In the rows, zero is written as 128.
Each path below is one point turned by a fixed rotation once a step. After each direction that follows a path, write how fast that rotation turns it, in degrees a step (0 if it stays still).
Each turn is a multiple of 5 degrees from 10 to 175, or 0.
path 1
[132 127 123 117 114 140 143 119 125 112 111 114 129 127 142 117 130 123
 114 139 119 133 125 136 145 136 126 140 115 117 138 114 132 118 120 138
 133 132]
[129 128 124 112 121 135 143 122 126 111 104 114 131 125 138 119 128 133
 121 138 132 128 125 129 148 132 129 145 114 120 135 131 136 110 128 139
 131 118]
[129 122 132 112 115 136 145 130 135 108 103 122 139 129 130 121 135 137
 121 144 139 125 123 135 142 128 128 145 126 123 137 129 133 121 131 145
 118 130]
[132 120 127 117 106 130 142 120 125 110 109 117 139 128 135 122 137 128
 119 144 133 123 123 135 133 131 129 139 116 127 138 109 128 120 127 148
 121 140]
[128 123 123 118 119 126 135 115 117 117 104 115 140 129 142 116 135 120
 123 142 126 126 125 134 140 134 133 137 109 124 132 124 129 110 125 151
 125 128]
[130 127 129 122 126 137 142 120 126 117 102 121 139 137 135 114 136 126
 125 143 129 129 126 138 148 133 127 144 124 113 126 134 131 114 123 149
 125 130]
[132 127 131 127 112 147 146 118 128 108 108 116 132 133 134 117 135 138
 124 141 130 128 126 137 146 134 125 141 126 121 132 116 133 124 125 143
 131 134]
[128 124 126 116 112 135 136 121 121 107 106 113 128 124 145 118 131 135
 120 137 123 127 123 136 146 133 129 137 118 131 143 118 135 119 131 139
 126 123]
[129 122 125 105 121 130 141 130 129 112 106 119 134 126 139 119 132 123
 112 140 124 129 123 136 146 132 129 143 119 118 142 131 132 116 127 141
 118 126]
[133 125 126 113 115 137 149 123 135 113 108 119 138 126 128 123 134 126
 119 144 138 126 126 129 137 132 127 149 116 113 130 121 129 115 124 143
 126 136]
[130 124 129 121 112 132 141 114 123 110 102 116 140 127 133 121 135 136
 130 142 140 121 126 131 137 129 131 140 115 130 130 119 132 114 131 148
 126 128]
[126 121 130 121 118 129 135 121 120 111 103 120 140 137 142 114 138 128
 124 142 127 124 122 142 145 130 133 135 126 128 136 126 128 120 129 155
 117 132]
[131 126 126 121 118 138 142 119 125 115 111 119 134 134 142 114 135 118
 116 141 118 131 125 141 145 137 126 140 122 113 133 119 129 121 119 147
 128 138]
[132 130 125 121 118 142 145 115 123 112 106 113 130 126 139 117 129 132
 123 139 128 130 128 131 148 135 127 145 114 117 132 123 136 111 123 139
 137 123]
[128 125 130 115 120 137 142 129 129 105 101 119 134 129 136 119 132 141
 123 139 134 126 123 135 149 130 129 144 125 126 138 131 137 118 132 141
 122 120]
[130 133 124 127 125 128 132 131 131 127 129 129 130 126 126 124 124 126
 130 134 129 127 131 134 132 128 127 123 125 130 128 128 127 127 127 130
 126 125]	0
[127 129 129 135 129 128 126 123 124 131 127 129 131 133 129 125 131 125
 132 129 127 127 129 131 128 129 129 125 129 127 122 128 126 128 126 134
 129 131]	55
[129 129 125 126 132 127 130 127 129 132 129 128 128 127 128 128 127 121
 125 128 126 130 129 126 129 130 128 131 124 121 125 132 128 123 125 127
 131 127]	90
path 2
[146 133 120 132 139 130 147 116 124 129 138 123 139 134 131 136 131 119
 135 117 116 128 105 131 143 117 127 139 139 127 130 120 135 133 140 130
 125 120]
[151 135 122 136 134 127 143 126 130 129 139 124 133 133 142 129 135 118
 135 120 117 131 103 131 146 119 122 142 129 132 131 125 134 136 136 123
 136 122]
[149 130 115 134 131 130 148 118 134 129 144 124 137 131 131 126 130 119
 130 117 123 127 106 141 145 114 126 134 135 123 130 120 129 133 136 123
 133 118]
[143 137 122 130 132 122 151 119 137 127 142 120 133 132 135 130 134 123
 129 119 114 134 104 137 144 121 127 138 133 127 120 123 134 138 141 124
 129 126]
[151 134 116 127 133 130 146 125 128 128 138 125 133 135 130 130 139 121
 135 117 120 127 103 140 135 114 124 141 139 130 128 127 130 135 144 128
 133 125]
[152 132 123 131 132 122 151 130 135 119 138 120 135 135 136 123 134 120
 131 117 130 132 104 138 142 119 128 141 130 130 125 123 132 136 134 122
 134 121]
[146 132 116 126 123 127 150 122 138 127 139 126 134 129 130 121 133 120
 124 114 119 129 103 148 137 118 125 136 134 130 124 129 132 136 140 124
 133 123]
[146 132 120 124 133 120 154 125 130 118 133 123 138 133 127 128 131 123
 129 115 121 131 102 139 133 123 130 142 138 131 119 125 135 137 142 130
 124 124]
[153 132 118 126 130 123 145 132 129 121 130 128 133 133 134 122 135 118
 130 114 120 127 100 140 134 121 125 144 133 141 128 134 135 138 139 124
 134 124]
[152 127 116 128 131 123 149 125 131 119 132 126 139 130 127 120 125 118
 124 109 129 126 103 141 138 120 130 139 134 132 128 124 135 134 133 124
 129 116]
[143 132 118 127 128 117 146 121 133 123 132 128 137 128 130 123 126 118
 122 111 112 132 102 142 137 126 127 139 131 138 125 131 142 139 138 124
 127 122]
[149 129 115 126 134 125 144 122 123 123 127 129 140 132 126 126 128 118
 128 108 118 125 102 137 134 120 129 142 139 138 131 128 138 135 139 131
 124 120]
[151 130 121 133 136 119 142 127 126 121 128 127 137 132 136 124 126 113
 128 111 119 129 103 133 143 126 128 143 127 140 130 128 141 137 130 122
 129 118]
[146 129 112 132 128 126 140 116 128 129 132 130 140 127 128 122 123 114
 124 108 116 126 106 140 142 121 127 136 134 134 134 127 138 134 132 124
 128 115]
[141 132 121 131 138 120 145 116 125 126 132 127 142 131 131 131 124 117
 128 113 110 132 103 130 143 125 129 140 133 133 127 123 144 135 137 128
 121 119]
[123 130 128 124 129 127 130 124 126 130 128 128 128 128 125 132 129 131
 128 129 121 129 127 127 125 129 128 129 132 128 125 129 129 128 134 132
 123 131]	100
[125 129 129 126 130 125 129 131 130 127 126 137 128 127 132 130 126 131
 125 132 128 129 132 131 130 128 130 128 132 129 133 125 126 128 131 128
 130 127]	0
[129 125 124 126 129 133 129 125 125 128 127 129 131 128 123 129 127 129
 129 126 133 124 129 130 126 123 129 126 134 124 131 126 125 125 128 131
 127 125]	160
[129 130 129 129 128 131 131 129 132 130 134 125 125 130 130 130 133 131
 131 133 129 129 128 129 130 124 126 127 129 122 126 126 124 127 130 128
 132 130]	20
path 3
[106 110 111 125 108 136 125 129 125 133 140 121 131 118 128 121 123 126
 117 118 130 128 130 138 132 121 122 110 128 129 128 115 125 134 137 123
 132 118]
[111 114 116 113 111 135 119 126 115 139 145 117 135 123 122 119 122 125
 118 124 134 134 139 133 129 122 126 116 125 129 135 119 134 139 135 120
 131 121]
[124 121 111 111 114 128 116 123 114 134 146 116 131 119 128 115 126 123
 120 113 137 135 135 126 129 127 117 124 128 126 132 119 135 136 135 111
 139 123]
[120 119 105 127 117 130 125 124 123 134 146 118 132 117 129 112 135 125
 123 113 134 131 131 128 130 127 113 115 135 128 124 120 129 126 133 111
 142 124]
[110 120 103 126 112 130 130 128 126 135 143 124 140 118 123 120 134 127
 118 123 134 125 143 136 130 125 121 108 133 129 122 118 128 133 134 113
 135 129]
[113 121 112 121 105 126 120 130 123 131 142 126 138 116 126 124 125 122
 120 123 132 134 141 140 125 116 122 115 124 125 126 117 134 139 142 111
 128 129]
[120 114 113 120 114 128 112 126 121 132 147 119 131 116 129 117 127 119
 129 126 128 141 132 133 124 115 120 118 131 127 131 120 142 132 139 110
 134 127]
[122 112 106 119 117 125 120 125 125 135 151 118 135 115 124 119 136 119
 126 128 132 135 135 128 130 128 124 126 139 128 128 121 137 128 130 110
 142 131]
[122 117 103 125 106 123 129 127 130 124 147 125 137 109 127 123 132 116
 121 122 132 126 137 136 133 132 124 124 133 129 121 119 126 128 133 106
 135 126]
[117 118 111 134 106 129 122 124 126 125 147 125 140 112 124 120 125 116
 129 127 126 127 136 144 130 123 127 113 129 133 121 119 130 132 139 111
 126 122]
[121 117 118 128 110 129 110 122 122 132 150 120 138 116 120 122 125 122
 127 134 129 128 137 141 129 117 130 122 136 130 125 121 139 145 134 112
 130 129]
[125 113 114 124 109 125 112 126 126 129 151 118 128 110 127 127 127 118
 122 121 133 127 127 133 133 119 124 134 141 123 129 120 137 140 133 113
 141 128]
[117 107 108 128 109 130 123 128 131 128 150 116 128 109 127 122 128 116
 125 123 128 126 124 134 138 128 126 124 141 130 129 121 127 127 131 119
 139 121]
[115 112 108 123 105 134 125 124 126 130 150 119 137 116 120 122 123 120
 122 130 129 122 136 137 139 134 134 119 134 135 128 119 123 136 129 118
 128 119]
[125 119 118 123 104 134 114 120 116 127 146 120 135 117 122 121 117 123
 120 120 133 123 134 139 135 126 127 124 128 132 128 117 126 146 134 113
 127 117]
[128 121 127 120 126 129 129 129 129 128 129 127 126 128 129 129 127 125
 126 131 126 134 126 124 127 131 130 131 126 128 132 127 127 123 126 129
 127 126]	65
[130 129 129 131 125 126 127 129 128 123 126 129 124 124 133 128 125 125
 129 121 126 130 123 129 127 126 123 129 125 126 128 127 126 125 131 126
 127 125]	120
[129 128 123 128 124 129 130 129 131 127 127 134 131 130 129 128 131 132
 125 130 125 127 124 129 129 130 128 123 129 130 126 125 122 128 124 126
 123 127]	80
[123 126 126 126 128 129 127 123 130 128 134 130 124 130 129 127 127 126
 128 124 133 127 125 133 127 131 131 126 126 129 127 126 132 129 128 123
 129 130]	0
